(in the rows, 128 means zero)
Named moves come first, each a turn or a mirror and shown by rows before and after it. Which of them, in which order, take the first row of each pair that follows to the second? Write the first one first, as in the answered first pair.
pak (before => after):
[150 104 112 135 164 120 178 183 148 121  64 105 134] => [143 113 100 112 186 131 182 166 153 148  80 108 151]
[152 164 149 123 149 109 119 132 125 146 141 152 169] => [163 158 159 145 129  95 119 148 122 123 127 152 153]
[135  95 141 130  99 175 102  60 149 119 187 109 128] => [144  88 153 149  75 164  98  75 141  96 172 108 115]
[ 90 134 105 106 149 128 109 128 107 144 186 173 132] => [103 124 127 150 105 101 107 162  93  87 149 167 105]
moram (before => after):
[114 113 130 118 136 145 135 146 128 135 110  94 120] => [114 111 129 119 131 146 137 144 124 134 112  95 115]
[152 123 140 154 121 100 149 140 146  91 127 139 109] => [156 126 135 149 122  99 151 140 149  88 124 137 113]
[142 134  98 108 114 136 142 121 143 124 114 132 158] => [ 98 139 127 144  94 129 129 133 107 125 141 141 115]
Gan (before => after):
[149 121 106 148 123 120 136 165 123  89 112 138 129] => [119 135 132 162 114 121 116 159 103 100 140 140 107]
[ 87 116  97  99 133 160 131 102 131 148 157 129 120] => [102 110  88  95 139 161 140 107 137 144 146 129 125]
[164 118 134 129 112 129 118 106 156 121 105 101 147] => [129 130 162 149 103 125  99 101 137 138 135 109 127]
[133 132 146 101 166 117 136 146 122 138 135 146 149] => [126 137 148 102 164 116 132 141 117 141 135 144 147]
Fadi (before => after):
[147 156 146 125 142 100 142 153 125 129 104 131 143] => [113 150 147 111 145 141 137 116 142 164 128 103 131]
[122 147 146 141 141 116 133 140 115 163 139 114  94] => [129 149 143 146 139 107 133 150 113 150 134 120  96]
[113 141 157 162 107 103 115 158  96 113 125 139 104] => [155 161 178 148 126 106 113 128 122 147 120 115 148]
[122 100  89 107 114 146 116 119 149 115 117 140 132] => [138 104  95 108 110 133 120 132 146 102 110 148 140]
pep (before => after):
[102 159 131 121 170 117 131 144 105 183 176 149 158] => [ 90 147 126 116 123 142  84 107 115 145 187 167 152]
[150 124 107 141 126 128 178 126 134  98 119 143 125] => [147 121 113 137 116 144 160  97 152 101 121 130 129]
[105 110 134 119 142 164  85  67 127 125 159 149 151] => [119 129 139 123 211 132 143 119 112 165 143 131 155]
[134 150 128 123 170 111 156 146 115 156 141 145 163] => [117 129 118 116 110 136 100 109 125 111 159 174 154]
Now pairs of rows:
(2 to 3 moves a pair)
[109 116 142 161 107 143 112 117 128 128 119  89 110] => [ 90 121 119 144 106 152  98 105 123 125 143 126 120]  pak, pep, pep
[123  94  85 140 128 103 166 186  99  75 122 167  96] => [152  96  58  91 158 123 174 157 137 101 119 162 151]  Gan, moram, pak
[155 136 124 119 129 140 144 133 133 110  84  99 138] => [110 158 162 142 128 131 123 135  97 129 128 117 110]  Gan, pep
[140 143 171 161 126 100 142 168  96 103 135 150  97] => [182 120 130 119 100 137 120 120 148  69 114 151 144]  moram, pep
[110 121  85 126 131 137 179 170 124 115 113 120 119] => [146 124  91 123 106 130 147 150 134  78 105 149 154]  pak, pep, Fadi
[117 146 152 129 127 135 107 107 142 170 147 105 135] => [ 93 130 133 146 127 112 129 155 112 144 148 133 101]  Fadi, pep, pep
[ 83 119 104 143 138 125 135 162  93 118 147 171  87] => [137 119  69  92 174 134 156 137 136 134 121 165 151]  pak, moram, Fadi
[ 92  98 111 129  97 144 121 138 137 113 114 114 104] => [ 76 120 134 143 126 130 128 144 120 149 128 108  96]  moram, pep, Gan
[116 109 115 112 169 126 154 166 146 146 132  96 130] => [105 120 133 133 158 108 146 182 119 135 140 110 109]  Fadi, Fadi, moram
[127 125 158 170 135 101 118 143 132 130 125  81  75] => [141 125 163 170 121 100 110 142 130 116 115  88  81]  pep, pep, Fadi
[ 80 148 145 133 162 154 135 152 141 154 163 126 147] => [ 74 135 153 164 136 134 140 178 129 119 142 122 118]  Gan, moram, pak
[129 131 105 122 182  95 185 159 120 142 130 133 140] => [ 90 136 130 132 177 113 167 142 114 169 155 118 112]  Fadi, moram
[110 142 150 149 132 115 133 134 112 147 145 114 108] => [120 133 113 132 117 111 114 131 115 104 149 161 128]  moram, pep, Gan
[ 74  85  85 100  81 192  97  82 144 111 151 120  91] => [101 137 193 178  76 147  95 108 123 137 125  67  70]  Fadi, pep, moram
[113 120 157 120 124 144 116 108 146 135 139  90 122] => [ 92 113 127 103 147 144 124 120 129 139 161 126 122]  Fadi, pak
[121 123  90  79 161 141 132 104 155 160 150 116 139] => [134 146 183 153 102 109  96 111 136 137 131  87 106]  pak, Fadi, Gan
[127 116 101 134 122 114 148 171 128 110 130 143 111] => [129 129  97 102 155 128 151 144 146 151 145 132 140]  pak, Fadi, Fadi
[124 100 111  97 160 170 103  79 164 127 130 133 146] => [123  73  77 111 144 152 125 119 155  85 106 143 121]  moram, Gan, Fadi
[ 85 116 125 142 100 126 109 145  99 104 147 147  87] => [101 124 109  95 158 154 138 111 135 175 146 109 134]  pak, pep, moram
[134 137 131 109 166 116 154 127 131 170 147 138 149] => [119 142 143 131 155 101 148 146 106 158 154 151 132]  moram, Fadi, Fadi
[181 139 142 135 139 113 130 129 146 131  91 113 149] => [177 146 141 125 142 114 118 120 141 133 106 132 165]  Gan, pep, moram
[111 104  88 120  94 135 111 129 123  92 149 171 126] => [124 141 131 129 111 113  93 125 107 116 164 189 148]  pak, Fadi, Gan
[116 116 128 140 124 115 129 158 106 104 128 159 117] => [135 109 111 128 130 117 141 158 117 102 111 154 133]  Gan, moram
[131  98  81 120  99 103 109 147  94  90 131 178 110] => [161  95 122 149  72 109 112 138 120  90  87 107  94]  pak, pep, pak
[ 91 129 140 109 136 161 124 103 137 169 156 106 110] => [123 124 135 133 109 103 115 155 103  86 137 179 122]  pep, pep, Fadi
[149  91  67 112 135 128 163 140 147 132 110 172 148] => [118 130 138 160 118  95 123 149  96 141 149 205 126]  Fadi, Gan, Fadi
[ 99 128 122 144 104 116 119 161 107 120 148 165  76] => [173 164 143 118 150 100 125 139 135 160 133 159 162]  Fadi, pak
[120 125  84 104 146 148 145 139 145 112 148 136 136] => [149 159 133 131 148 106 135 154 129 113 139 146 156]  Fadi, moram, Fadi
[ 89 165 175 121 154 124 101  97 148 191 178 132 136] => [128 138 101  86 145 115 105 109 151 123 160 203 184]  pep, moram, pep
[154 140 157 128 135 121  93 103 130 129 145 141 167] => [155 112  97 109 170 121 151 141 133 128 120 142 158]  Fadi, Gan, pep
[125 159 118 121 153  87 120 164 105 153 164 143 135] => [ 97 134  80 104 149 116 128 159 117 149 166 129 111]  Gan, Fadi, Fadi
[170 114 166 149  86 140 125 107 154 111  78  80 120] => [136  91 132 151  68 148 132 121 144  89  82  96  87]  Fadi, moram, Fadi
[ 98 114 152 139 119 142 149 137 121 133 131 118 109] => [108 111 120 117 134 136 154 146 122 115 133 156 132]  pak, moram, pep
[136 104 126 130 103 122 113 125 131  80 140 158 131] => [165 131 150 110 153 123 141 118 150 146 133 117 162]  pep, pep, Fadi
[142 135 163 144 110 134  93 121 142 126 143 105 127] => [130 136 148 121 135 147 104 108 144 153 161 106 132]  Gan, moram, pak
[109 138 146 152 130 108 133 135 101 188 143 118 122] => [111 128 136 161 127 101 144 154  94 171 132 117 109]  Gan, moram
[ 85 112 162 170  85 133 121 133 129 126 119 120  78] => [145 130 182 173  84 107 115 130 139 118  90 116 121]  Fadi, pep
[148 160 139 105 161 126 113  99 132 171 146 137 188] => [138 124  94 129 137  95 136 162  93  91 128 189 151]  Fadi, Fadi, Gan
[131 126 129 109 140 145 167 123 145 148  98 110 181] => [118 156 176 152 123 103 145 144  99 133 120 148 168]  Gan, Fadi, Fadi
